In the rows, 128 means zero.
Rotation paths and how fast each direction turns (degrees per step)
Each turn is a multiple of 5 degrees from 10 to 175, or 0.
Each row of a path follows its step; steps can be skipped.
Rotation 1:
step 0: |  95 | 139 |  82 | 120 | 162 | 122 | 109 | 108 | 166 | 138 | 153 | 130 | 129 | 145 | 127 | 116 | 140 | 101 | 110 |  93 | 127 | 123 | 141 | 158 | 108 | 150 | 115 | 151 | 121 | 121 | 111 | 142 | 123 | 133 | 108 | 130 | 119 | 138 | 134 | 109 | 117 | 125 | 127 | 114 | 103 | 120 | 132 | 170 | 147 | 159 |  95 | 146 | 127 | 137 | 136 | 140 | 169 | 125 | 100 |  82 | 143 | 130 | 122 | 174 | 145 | 123 |
step 3: | 100 | 141 |  96 | 174 | 101 | 136 | 159 | 149 | 140 | 135 | 149 | 140 | 143 | 146 | 124 | 137 | 136 | 119 | 142 | 127 | 139 | 146 | 166 | 122 | 120 | 155 | 106 | 155 | 103 |  88 | 110 | 151 | 108 |  79 | 144 | 119 | 141 | 126 | 121 | 127 | 139 | 120 | 121 | 151 | 177 | 157 | 103 | 118 | 146 | 135 | 111 | 132 | 144 | 123 | 140 | 124 | 103 | 132 | 101 | 119 | 131 | 100 | 152 | 108 | 148 | 140 |
step 5: | 145 |  92 | 100 | 114 | 155 | 152 |  84 | 130 | 127 | 150 | 119 | 182 | 127 | 111 | 107 |  95 | 137 | 127 | 124 |  96 | 153 | 137 | 158 | 140 | 140 | 108 | 119 | 147 | 151 | 134 | 146 | 131 | 145 | 134 | 146 | 120 | 146 | 124 | 155 | 111 | 105 | 129 | 124 | 107 | 101 | 167 |  91 | 153 | 152 | 129 | 109 | 135 | 114 | 119 | 134 | 145 | 124 | 126 | 147 | 115 | 117 | 143 | 139 | 145 |  87 | 128 |
step 8: | 123 | 155 | 123 | 137 | 116 | 156 | 103 | 135 | 114 | 135 | 146 | 101 | 129 | 125 | 120 | 139 | 133 | 118 | 151 | 128 | 138 | 106 | 162 | 109 | 181 | 146 | 135 | 148 |  91 |  78 | 140 | 174 | 130 | 141 | 121 | 117 | 141 | 125 | 114 | 138 | 119 | 124 | 132 | 135 | 101 | 157 | 126 | 148 | 117 | 145 |  94 | 118 | 140 | 101 | 128 | 143 | 138 | 114 | 166 | 145 | 134 |  73 | 112 | 114 | 123 | 123 |
step 10: | 139 | 131 | 127 | 142 | 141 | 134 | 125 | 155 | 157 | 118 | 135 | 150 | 113 | 138 | 104 |  97 | 124 | 160 | 147 | 109 | 125 | 169 | 137 | 126 | 128 | 153 | 112 | 136 | 156 | 130 | 127 | 107 | 136 | 127 | 177 | 131 | 117 | 135 | 152 | 102 | 114 | 103 | 100 | 129 | 149 | 143 | 135 |  98 | 143 | 112 | 114 | 165 |  99 | 157 | 147 | 133 | 111 |  86 | 172 | 105 | 141 | 119 | 114 | 127 | 154 | 161 |
step 11: | 137 | 141 | 103 | 116 | 139 | 124 | 112 | 128 | 156 | 129 | 121 | 115 |  98 | 148 | 113 | 115 | 134 |  97 | 141 | 125 | 114 | 122 | 136 | 135 | 132 | 120 | 106 | 149 | 125 | 155 | 109 | 167 | 133 | 133 | 148 | 122 | 120 | 131 | 128 | 146 | 131 | 139 | 124 |  78 | 122 | 123 | 108 | 162 | 140 | 175 |  85 | 139 | 122 | 176 | 121 | 111 | 125 | 105 | 109 |  72 | 110 | 103 | 112 | 165 | 133 | 125 |
step 12: | 112 | 140 |  91 |  92 | 161 | 137 |  91 | 123 | 111 | 155 | 142 |  94 | 107 | 115 | 114 | 136 | 161 | 138 | 151 | 114 | 150 | 127 | 144 | 120 | 141 | 144 | 172 | 127 | 117 | 104 | 135 | 167 | 112 | 105 | 107 | 140 | 120 | 147 | 133 | 132 | 149 |  99 | 148 | 100 |  84 | 127 | 135 | 118 | 158 | 137 | 104 | 143 | 131 |  95 | 150 | 144 | 124 | 122 |  98 | 134 | 115 | 141 | 113 | 128 | 118 | 142 |
step 15: | 130 | 150 |  83 | 159 | 132 | 148 | 129 | 147 | 155 | 124 | 135 | 108 | 156 | 143 | 143 | 149 | 132 | 100 | 142 | 100 | 111 | 123 | 158 | 151 | 112 |  99 | 147 | 159 | 135 | 110 | 110 | 109 | 100 | 109 | 140 |  97 | 127 | 126 | 117 |  94 | 144 | 136 | 114 | 105 | 130 | 116 | 146 | 142 | 130 | 129 |  80 | 169 | 111 | 135 | 126 | 128 | 110 | 117 | 138 | 123 | 133 |  90 | 105 | 163 | 149 | 136 |
step 17: |  92 | 143 | 137 |  93 | 129 | 155 | 128 | 130 | 153 | 138 | 131 | 146 | 127 | 134 | 104 | 110 | 139 | 177 | 141 | 101 | 123 | 120 | 115 | 146 | 113 | 146 | 120 | 116 | 118 | 135 | 130 | 159 | 146 | 117 | 146 | 134 | 139 | 119 | 183 | 139 | 101 | 108 | 143 |  98 | 107 | 117 | 112 | 124 | 102 | 171 |  98 | 152 | 101 | 121 | 126 | 115 | 114 | 112 | 124 | 133 | 130 | 144 | 155 | 121 |  79 | 127 |
step 22: | 129 | 124 |  90 | 126 | 131 | 129 | 100 | 165 | 173 | 119 | 112 | 149 |  85 | 162 | 103 | 124 | 149 | 129 | 158 | 149 |  78 | 116 | 137 | 121 | 122 | 121 | 110 |  98 | 149 | 143 | 108 | 141 | 119 | 140 | 124 | 134 | 118 | 124 | 143 | 137 | 113 | 135 | 112 | 115 | 133 | 162 | 141 | 128 | 136 | 171 | 106 | 152 | 134 | 160 |  96 | 122 | 112 | 118 | 124 | 108 |  96 | 122 | 116 | 125 | 123 | 152 |
Speeds:
| 124 | 127 | 128 | 121 | 136 | 128 | 129 | 121 | 132 | 133 | 125 | 129 | 128 | 126 | 119 | 135 | 123 | 126 | 126 | 118 | 122 | 131 | 128 | 136 | 133 | 125 | 120 | 124 | 130 | 121 | 144 | 130 | 134 | 136 | 124 | 127 | 131 | 133 | 133 | 126 | 120 | 132 | 138 | 128 | 124 | 129 | 131 | 126 | 129 | 130 | 132 | 131 | 129 | 117 | 133 | 127 | 134 | 130 | 128 | 135 | 131 | 127 | 133 | 123 | 128 | 131 | : 90
| 136 | 125 | 125 | 127 | 131 | 128 | 128 | 128 | 118 | 127 | 125 | 122 | 131 | 120 | 134 | 130 | 133 | 131 | 132 | 125 | 122 | 130 | 118 | 134 | 141 | 126 | 129 | 130 | 125 | 127 | 133 | 132 | 131 | 128 | 129 | 127 | 138 | 126 | 129 | 135 | 121 | 132 | 131 | 128 | 128 | 124 | 119 | 134 | 123 | 126 | 126 | 131 | 124 | 128 | 124 | 118 | 116 | 130 | 135 | 121 | 125 | 123 | 122 | 137 | 128 | 124 | : 110
| 131 | 124 | 123 | 121 | 115 | 130 | 121 | 128 | 124 | 124 | 130 | 123 | 135 | 125 | 129 | 136 | 126 | 119 | 135 | 132 | 121 | 131 | 129 | 131 | 133 | 137 | 131 | 123 | 124 | 134 | 123 | 129 | 121 | 128 | 138 | 128 | 140 | 127 | 126 | 126 | 128 | 128 | 127 | 132 | 128 | 126 | 128 | 122 | 129 | 133 | 127 | 115 | 127 | 121 | 136 | 128 | 134 | 126 | 127 | 134 | 135 | 129 | 131 | 125 | 132 | 128 | : 65
| 135 | 127 | 127 | 127 | 127 | 113 | 134 | 123 | 131 | 124 | 116 | 128 | 126 | 133 | 129 | 131 | 137 | 128 | 128 | 135 | 120 | 133 | 133 | 128 | 122 | 133 | 123 | 129 | 128 | 126 | 129 | 129 | 120 | 120 | 124 | 121 | 127 | 134 | 128 | 129 | 129 | 126 | 129 | 125 | 135 | 130 | 132 | 131 | 125 | 132 | 125 | 131 | 132 | 123 | 125 | 125 | 131 | 119 | 136 | 120 | 129 | 122 | 139 | 129 | 135 | 129 | : 95
| 125 | 132 | 138 | 124 | 128 | 133 | 124 | 124 | 130 | 128 | 132 | 125 | 134 | 127 | 133 | 134 | 133 | 121 | 122 | 127 | 130 | 120 | 130 | 124 | 126 | 131 | 129 | 128 | 129 | 123 | 120 | 129 | 136 | 122 | 125 | 132 | 132 | 135 | 135 | 132 | 123 | 134 | 126 | 121 | 139 | 132 | 124 | 132 | 136 | 131 | 123 | 132 | 133 | 125 | 131 | 120 | 128 | 129 | 122 | 122 | 140 | 127 | 131 | 126 | 117 | 124 | : 125
| 125 | 126 | 130 | 125 | 129 | 129 | 127 | 133 | 129 | 121 | 129 | 128 | 130 | 128 | 138 | 124 | 131 | 133 | 140 | 130 | 137 | 133 | 126 | 129 | 128 | 131 | 116 | 126 | 133 | 128 | 136 | 129 | 134 | 131 | 133 | 128 | 129 | 127 | 134 | 122 | 126 | 134 | 121 | 126 | 138 | 122 | 132 | 119 | 122 | 134 | 133 | 131 | 128 | 135 | 124 | 128 | 119 | 129 | 124 | 127 | 130 | 134 | 138 | 120 | 133 | 126 | : 95
